Each named move below is a turn or a mirror, shown by a few rows before and after it. Which moves, in which order, take the first row of each later pair to the second? The first pair is answered.
Z_123:
[ 14 -15 -13 -10   0  19   0   0  16  -3 -22   6  11  -4  -1  15 -18   0
  -9]  ->  [ -8 -25   0   9  16  31 -10   1   1  -3  -2  -2   8   1  11  -9  -5 -13
   3]
[-13 -10  13   5  12  10 -12  -9  14   3  -5  16  23  -7   2 -15  10 -13
  16]  ->  [  1  -4   3  -9  -1  -4  -6  -8  25   4 -22  21  25  -9  -6   5  -2  -1
   6]
[ 31  -6 -16 -22 -14 -19  22  21   6  17 -32   2  23  -4  -7  30 -33  15
   5]  ->  [-15 -23  16  22  25  14   4  21 -25  12  17 -16  14   4  24 -29  -7 -13
  34]
Z_781:
[ -9   3  19  -2   7   4  13  27   7  22 -16  14  -6 -10 -25   1 -30 -12
   7]  ->  [ -8   8  20  -5   5  -2  17  25   9  22 -16  14  -8  -6 -28   4 -28  -9
   3]
[-19 -23  -5  23  10  16 -30  11  12   1  -5  21   7 -11   9 -10  -5 -15
  15]  ->  [-12  18  -1   7   4 -22  -4   3  33  -4 -11  20  -9  17  -8  -1   1  22
 -24]
[-24  -9   1   9  12  -2 -17  -8  10  -2 -13  25  -1   4  -5   4  -9   1
  -8]  ->  [-25  -8   2   9  11  -2 -17  -8  10  -2 -13  25   0   6  -5   4  -8   0
  -9]
[ -7  18   6   5  -1  -9  14   6  -6  -1  -3 -12 -11   9  12  -6  25  14
 -20]  ->  [ -9 -12   6  13   4  15  -1  13 -19   4   3 -12   1  -6  19 -12  18 -12
   4]
Z_29:
[-25 -11 -10  12 -25  17 -22   6  20  12 -32  27  44  -5  -2 -15 -11  -7
  -8]  ->  [-37  19   8  16 -15  -3  -9   0  28   3 -19  19  24  22  -7 -28   7  14
 -29]
[ -8   7  19  -9  17 -26  10 -31  15 -13   8   5   1   4  -6   2  16   1
 -12]  ->  [ -2  -5  15 -12  18 -14   4 -30  -5 -10  22 -11   9  -7   7   7  19 -12
   6]
[-56   7  34  45  24  -4 -24   2   4  -1  21  -6 -35  31  16 -68  24   6
   5]  ->  [-36 -20  20  40  18  21 -34   2 -32   4  34 -27 -13   2  31 -55  21 -21
  41]

Between the rows of a pair lie two moves.
[ 34 -36 -25 -27 -19  -2  38  -5 -29  -3  30 -43  14  -9   7  24   9  -7
  33]  ->  [-10 -65  -8  13   6  35   9  11 -16   0  27 -12  13 -10  10 -17  -2 -32
  49] | Z_29 then Z_123
[ 20  21  -5  -9   4 -24   5 -24  -7   6  27 -12 -14   2   5  -9  -5   7
   4]  ->  [ 34   8 -20 -17  -5 -15  -1 -20  -7  12  15  -4  -2 -13   4   5 -17  -1
  12] | Z_781 then Z_123
[-27   0  32   5  13 -15  -9 -12  47 -10  15  41 -32  -9   6 -21  -7  -7
  -5]  ->  [-14  20  35  -7  11 -32   6 -24  23 -18  36   9 -36  -1  15 -14  14   3
  -7] | Z_123 then Z_29
[ 36  -7  -7 -14   6  24  -9 -12 -16   4  26 -33  16  10   1  10  10   6
 -14]  ->  [ 21 -24  -4  -1  11  43 -23  -3 -11   6  20 -19  19   4   2  -1  -2  -7
  -5] | Z_29 then Z_123
[  7  40   4 -13 -11 -25   1  -5  25 -19 -36  16 -22  10 -33  29 -23  25
 -10]  ->  [-26   1  26  30  23  20 -24  -3 -27 -17  18 -15 -17  -2   9 -20   1 -22
  43] | Z_123 then Z_29
[-56  -7   7  14  -5   8   4   6 -13   0  24 -12  -3   2 -11 -27   8 -16
  18]  ->  [-18  -8 -22 -21 -37  -7  10  10   9   8 -20   7  12 -16 -32  21 -23  -4
   5] | Z_29 then Z_123
[-19   0  29  28  24  17 -14   6   7  -2   2  12   2   3 -21 -10  -8   4
  12]  ->  [  6  15  11   1   3  -6   0   2  18   0 -19  14   7  -2 -37  23 -17  22
  -6] | Z_29 then Z_123
[-12 -27  -6  12   7  23 -16 -10  -7 -11   7 -12  10 -32 -15   1 -24  -8
  28]  ->  [-18  -3   0   9   4   3  -6  -7  31 -14 -15  13  -4 -10 -37   2 -30  21
  -8] | Z_29 then Z_781
[-16  19 -15 -10  -4  -4 -25  12  12  -7 -16  15  35  17 -31  21  -4  16
 -16]  ->  [-23  -4  -7   5   8  23 -37  13 -21  -6  14  -3  41   5  -7   2   7 -12
  14] | Z_29 then Z_781
[  9 -23 -16   8  -7  14 -11  11  -9   2  -6   0  10 -11  -1   8 -11   2
  11]  ->  [ -7   8   0  13   2  -8   4   6   9  -4  -1   3  -9  19  -7  -6   2  27
 -17] | Z_29 then Z_29
[-15 -12 -11  -5  17   0 -14  -2 -14  -9   6 -14   4  -7  12 -15   0  13
   2]  ->  [  1 -14 -21 -18   8  -3 -12   0  -8  -6  -9  -8  11 -17   6   3 -11  17
  -1] | Z_123 then Z_781
[ 36  13 -21 -24 -22 -28  12  -9  -2   4  -7 -12  10  -2   1  36   5   7
 -14]  ->  [  7 -34 -12  12  -1  21 -22   4 -18   9   5   0  19 -21  18   0  -1 -36
  28] | Z_123 then Z_29
[  0 -10 -10   0   3  11  -5   4 -15   3  14 -16  10  -7   5  -3  -1 -18
  21]  ->  [ 15   6 -18 -20 -11  -8   8   0   0   2  -3 -11   9  -3  -9  18  -8   2
   1] | Z_123 then Z_781
[  3 -21   1  34   8   8  -9  24 -16  -7   1  -6  -3  -3   5  -6   6 -19
  11]  ->  [ 17   3   0  18   6 -13   8  12 -22 -14  10 -28  -9   8   5   5  23  -2
  -1] | Z_781 then Z_29
[-31 -13  23  28  24  26 -12   5   0  -3  14   3  -5   8  20 -32   1 -13
  12]  ->  [-22  26  23  10  15 -13  11  -2  24 -11  -1   6 -19  32   1 -15   4  24
 -27] | Z_29 then Z_781
[  7  33  16   1 -23 -28  25  17  16 -23   4  12  -2  46 -26  29   9  28
 -23]  ->  [ 32  -9  -3  -7 -28   1  11  17 -41 -15  28 -21  28   5   2  45  11 -13
  33] | Z_29 then Z_29
[-36  13  19  26  11   0  -1   6  23  -5  -2  11 -21  29 -15 -24  13   5
 -18]  ->  [ 16  22 -13 -23 -21 -23  15  -4  12  -5 -15  -7  -6  13 -24  29   7  19
 -23] | Z_29 then Z_123
[  8  14 -16 -14  -7 -24   9  -6  11   2  -3 -23  13  40   5  24   8  32
  -6]  ->  [  0  -4  -9   1   5  -8  -2  -8 -17   0  24 -42  18  34  25   9  18  12
  18] | Z_29 then Z_123
[ 17   0 -16 -16   6  -4  -8  -3 -15   5 -23  10  25  15  10 -17  22   5
 -12]  ->  [ 14  -3 -19 -13   6   0 -10  -1 -13   9 -27  16  26  13   7 -20  21   5
 -12] | Z_781 then Z_29
[-13 -15 -12 -12  11   2  -4  -6   1  -4   2  -7   5 -24   5 -22 -11 -13
  17]  ->  [-16   1  -9 -17   8 -12   2  -7  25  -6 -13   7  -1 -11  -7 -17 -15   7
  -6] | Z_29 then Z_781
[ 17  46   4 -33   2 -57  31 -24 -30 -12  21 -39  -5  21   6  -2  40  15
 -16]  ->  [ 51  -2 -33 -54 -21 -30  10 -12 -34   6 -11 -21  32 -28   2  40   2 -15
  14] | Z_781 then Z_123
[-19  -5  17  22  23   5 -19  14  15 -15  17  10 -13  38 -14 -18  -3  -3
   0]  ->  [ -8 -27   8  20  19  18 -26  15 -10 -13  24  -5   0  16  -1 -12  -4 -21
  26] | Z_29 then Z_29
[-29  -8  10  25  17  19 -11  -1   2   2  25   4  -4  -1  14 -25   9 -19
  12]  ->  [ 10 -17 -20  -5 -14  14 -12   2  14   8 -16  19  17 -24  -4  24 -22 -17
   9] | Z_123 then Z_781
[-46 -20  16  32  35  18 -19   2 -10   1  30   1   3  31  -6 -60  -9  -1
  -9]  ->  [  3  30  -3 -23   3 -39  18 -18   1  -2  16 -19   0  44 -26  -7  -1  43
 -49] | Z_123 then Z_29
[ -8  -1  17  -8  -3 -44  -5   6  25   9  -9   9  18  27  16   9  14  27
 -22]  ->  [-13 -22  24   7   9 -20 -16   4 -11   9  22 -17  25  18  39  -7  27   2
   6] | Z_123 then Z_29
[-24  -4  21  -4  15 -12   1   3   2   1   5  21   5   4   5 -47  -7  17
  -5]  ->  [-11 -24  12  -7  11   3  -7   0 -21   4  14   9  17 -13  17 -39  -8   0
  19] | Z_29 then Z_29
[  6  -7  22  28   2  15 -16  -3 -28   5  -5 -24  -6 -25  21  -6  10 -17
  25]  ->  [ 24  18   8   1 -20 -16   0  -2  10   6 -43  -2  -9 -18  -7  27 -11  16
 -13] | Z_123 then Z_29
[-11  17  15   2   2 -33  14  18  36 -13 -23  16 -11  26 -21  -3 -20  47
 -37]  ->  [-24  -8  31  29  26  -1   0  11 -30 -15  38 -32  -7  14  21 -37  14   6
  15] | Z_123 then Z_29
[  0 -14  -3  -6 -16  -4  -5  21  13  -1 -26   8   9  -8  17   3  -5 -19
   6]  ->  [-10 -15   3   2  -8   2 -10  23  18  -3 -24  13   4  -2  18  -8  -3 -19
   1] | Z_29 then Z_781
[  9 -29 -23  -2 -17  13 -10   1  13   8 -26  18  15 -27   0  32 -40 -12
  26]  ->  [-16  35  14   9   4 -31  20 -17  19 -12  10 -11 -27  29   1  -1   7  31
 -17] | Z_29 then Z_29
[-22  16  11 -12   6  -5   6  11  12 -16  -7  14   5  10  -9   6   5  33
 -11]  ->  [ -9 -10  -3 -18  -3  13  -8  15   8 -10 -19  21  23 -16  -5  20 -12  15
   7] | Z_781 then Z_123
[ 18  53 -38 -37 -26 -25  -3 -24 -41   0  30 -56  26  27  27   1   3  23
   1]  ->  [ 26  19 -62 -41 -48  -2 -25   0  10  16 -33   7  48  -2   1  27 -50  13
  -1] | Z_29 then Z_29
[ -7  18 -26 -16  20  31   9  -2 -40 -22  17 -16   1 -10  14  23  14 -18
   9]  ->  [  0  37 -34 -30   7  13  16   0   0 -20 -19  12  -3  -4 -10  41  -5   5
 -20] | Z_29 then Z_781
[-16  22  13  13  25 -12  -8  17  22   6   9   1   1   1  -7 -10  12  18
  -1]  ->  [ 16  26  -7 -12   7 -23   3  13  14   8   2  -8  10  -9 -10  19   7  24
  -1] | Z_29 then Z_123
[-23  -3  23  21  25  16   9   4   3   2  18 -20  11  16  10 -25   7 -11
  -5]  ->  [  8 -30  -5  -2   1  24   1  13   6  13 -15  -3  31 -16   2  12 -21 -22
   8] | Z_123 then Z_781
[ 26  14 -33 -16 -10   0   2   7  -9   2 -15  -8  25  18 -11   7   6  19
 -18]  ->  [  5 -15 -24   9   5  32 -19  11 -22   5  -3  -5  31   7   4 -20   3  -9
  11] | Z_123 then Z_29
